In the rows, zero is written as 128.
Rotation paths and how fast each direction turns (deg/step):
Each turn is a multiple of 5 degrees from 10 to 175, or 0.
path 1
[125 135 125 126 133 125 125 124 130 135 132 142 135 133]
[136 125 123 120 121 123 127 131 136 129 121 127 119 133]
[117 122 129 133 132 128 132 128 134 135 123 133 137 136]
[133 137 126 123 121 124 124 121 135 131 126 139 122 125]
[129 122 119 123 133 124 129 134 129 131 118 126 133 138]
[124 127 133 132 125 125 131 122 141 136 134 136 124 133]
[129 132 123 120 123 129 125 130 131 126 112 134 132 128]
[127 121 120 130 135 118 127 124 131 138 132 132 127 135]
[132 135 133 124 121 131 133 128 142 128 122 130 127 136]
[120 121 122 125 127 123 122 132 126 134 122 140 132 128]
[134 131 123 130 130 123 130 116 140 131 124 125 123 132]
[127 131 128 121 127 130 130 139 131 134 126 137 137 138]
[123 120 126 126 124 119 123 122 136 131 124 133 117 127]
[131 134 121 131 131 132 133 125 135 131 118 130 139 133]
[128 129 129 119 126 119 123 131 129 138 134 137 123 134]
[127 121 125 129 127 128 131 127 140 122 114 127 127 133]
[123 133 124 130 127 126 129 124 131 142 130 138 136 129]
[137 129 127 117 128 122 123 127 134 126 120 131 120 135]
[121 120 121 134 128 126 134 134 136 133 126 132 134 135]
[127 134 132 121 121 127 123 116 136 135 125 134 125 128]
[133 125 118 127 135 124 129 135 128 128 117 135 131 133]
[121 127 128 128 124 122 130 122 140 136 135 127 126 137]
[132 128 130 122 124 135 126 129 133 128 114 139 132 129]
[123 127 117 130 133 113 127 127 129 137 127 132 126 130]
[134 130 129 122 126 133 130 123 142 127 127 128 130 140]
[122 124 128 127 124 124 128 137 127 138 121 140 128 127]
[126 130 122 127 131 121 125 114 139 125 123 128 126 132]
[135 130 123 125 126 133 133 135 132 138 128 136 135 136]
[119 123 133 123 126 117 124 126 134 131 122 131 119 132]
[131 128 117 133 128 133 131 124 138 126 121 136 136 130]
[129 132 128 119 125 120 126 128 128 144 128 130 126 133]
[129 121 129 128 132 127 128 129 139 119 120 134 125 137]
[121 131 120 130 119 126 131 127 134 140 128 133 134 126]
[129 126 128 122 130 124 132 127 133 129 127 131 131 125] : 0
[125 126 131 126 130 126 123 122 128 128 133 129 126 130] : 155
path 2
[133 133 127 136 127 129 137 129 122 120 140 124 130 116]
[133 114 120 122 115 132 125 125 125 122 131 132 122 131]
[130 125 135 121 135 134 144 124 134 122 135 126 133 131]
[130 126 122 138 122 134 140 135 120 129 128 126 115 126]
[119 122 124 123 126 134 129 126 134 116 133 143 128 124]
[137 122 123 127 137 132 138 131 128 138 140 130 129 133]
[129 140 125 129 117 144 133 131 126 124 127 133 126 127]
[121 119 113 135 128 129 131 124 135 123 135 128 134 135]
[142 133 124 126 132 134 133 122 124 127 139 129 130 116]
[132 124 126 127 109 133 130 131 125 122 134 127 129 139]
[126 123 124 125 135 137 139 116 135 119 128 121 128 127]
[135 123 127 138 123 125 139 135 120 124 136 130 125 119]
[125 121 125 115 121 137 128 123 129 123 133 137 119 130]
[130 123 130 130 138 136 143 136 132 127 134 127 134 134]
[129 134 118 135 120 136 136 127 124 130 126 136 117 122]
[119 123 120 126 127 131 126 130 133 120 143 137 135 131]
[145 127 120 126 134 138 134 125 127 136 132 126 130 129]
[126 137 127 133 111 134 136 128 127 119 132 129 131 131]
[125 116 114 129 132 131 129 118 131 121 134 121 126 128]
[143 127 133 126 126 130 138 130 124 122 136 132 133 117]
[125 121 126 123 114 134 135 126 126 127 132 127 118 140]
[123 124 127 129 140 138 140 130 133 117 129 126 130 123]
[135 122 120 135 121 126 137 132 123 133 132 139 121 123]
[121 130 127 116 126 140 128 127 132 123 140 137 127 132]
[136 124 118 135 135 138 138 134 130 132 129 124 134 134]
[128 139 121 133 117 132 135 120 128 124 131 137 127 120]
[126 118 118 127 128 130 124 128 128 123 146 124 132 133]
[146 129 128 123 128 140 137 123 128 125 126 127 132 124]
[122 127 127 135 113 127 140 126 127 122 135 125 125 135]
[126 118 121 124 137 137 130 124 128 118 133 125 121 119]
[140 121 131 128 122 127 140 136 126 128 133 139 131 127]
[120 131 125 121 124 140 136 123 130 130 133 130 116 136]
[127 124 120 138 137 137 135 139 131 120 131 129 134 125]
[127 131 125 123 127 123 127 132 131 129 125 124 128 126] : 0
[123 128 128 126 133 126 129 124 131 129 134 125 128 131] : 135
[130 133 123 130 127 129 124 126 129 130 130 127 133 129] : 40
path 3
[120 122 117 132 131 131 132 119 128 128 123 141 131 126]
[128 128 135 135 136 127 116 121 130 133 135 133 129 118]
[117 123 128 133 126 138 133 119 130 126 131 138 134 130]
[126 129 121 137 140 123 120 123 131 131 127 137 129 120]
[122 124 137 128 126 137 126 117 124 129 135 137 133 123]
[121 124 120 141 137 129 129 124 138 131 128 135 129 128]
[123 133 132 130 130 129 119 120 120 126 132 139 134 119]
[123 114 126 133 132 135 130 118 134 134 129 135 127 128]
[121 137 129 139 133 127 122 126 131 126 133 135 135 120]
[123 119 125 128 130 134 126 114 122 129 126 140 127 128]
[127 125 131 140 136 129 125 127 138 134 135 133 132 118]
[113 131 127 130 127 131 127 116 124 124 129 138 133 128]
[133 119 125 137 139 130 122 122 132 131 128 137 126 122]
[116 130 133 132 125 132 127 122 128 131 136 135 139 121]
[123 124 121 135 138 128 127 116 132 125 125 137 123 129]
[128 127 133 136 129 133 119 126 125 132 134 137 138 118]
[114 123 124 130 132 130 133 116 133 132 131 136 126 129]
[130 131 130 141 136 129 118 122 130 123 127 135 132 120]
[118 121 126 127 127 136 128 121 123 136 134 140 133 128]
[124 128 128 139 138 125 128 120 139 126 129 133 127 118]
[121 128 130 133 126 136 118 120 120 128 130 138 136 130]
[125 120 122 133 138 130 133 123 135 133 133 139 126 120]
[119 133 135 136 127 128 120 117 129 127 129 131 137 121]
[124 120 122 133 137 136 127 122 127 129 132 142 125 133]
[125 129 129 135 130 126 126 123 131 132 130 134 138 111]
[115 125 130 131 132 133 123 114 127 129 132 135 125 135]
[132 125 125 140 135 132 127 128 132 126 129 140 134 118]
[114 127 129 127 127 128 123 116 124 137 131 134 132 124]
[128 123 130 139 138 134 128 120 136 121 131 136 125 126]
[120 129 124 134 126 130 121 125 123 134 128 138 141 122]
[122 123 129 129 138 129 129 115 132 129 134 137 120 123]
[125 127 131 143 127 134 121 123 132 127 127 133 140 124]
[117 126 121 127 136 129 127 122 124 133 134 142 125 127]
[133 123 132 130 128 134 125 128 127 128 129 128 128 132] : 135
[131 123 125 129 129 129 134 126 132 125 124 129 126 127] : 155
[124 131 130 132 127 129 129 127 133 124 129 125 128 133] : 125
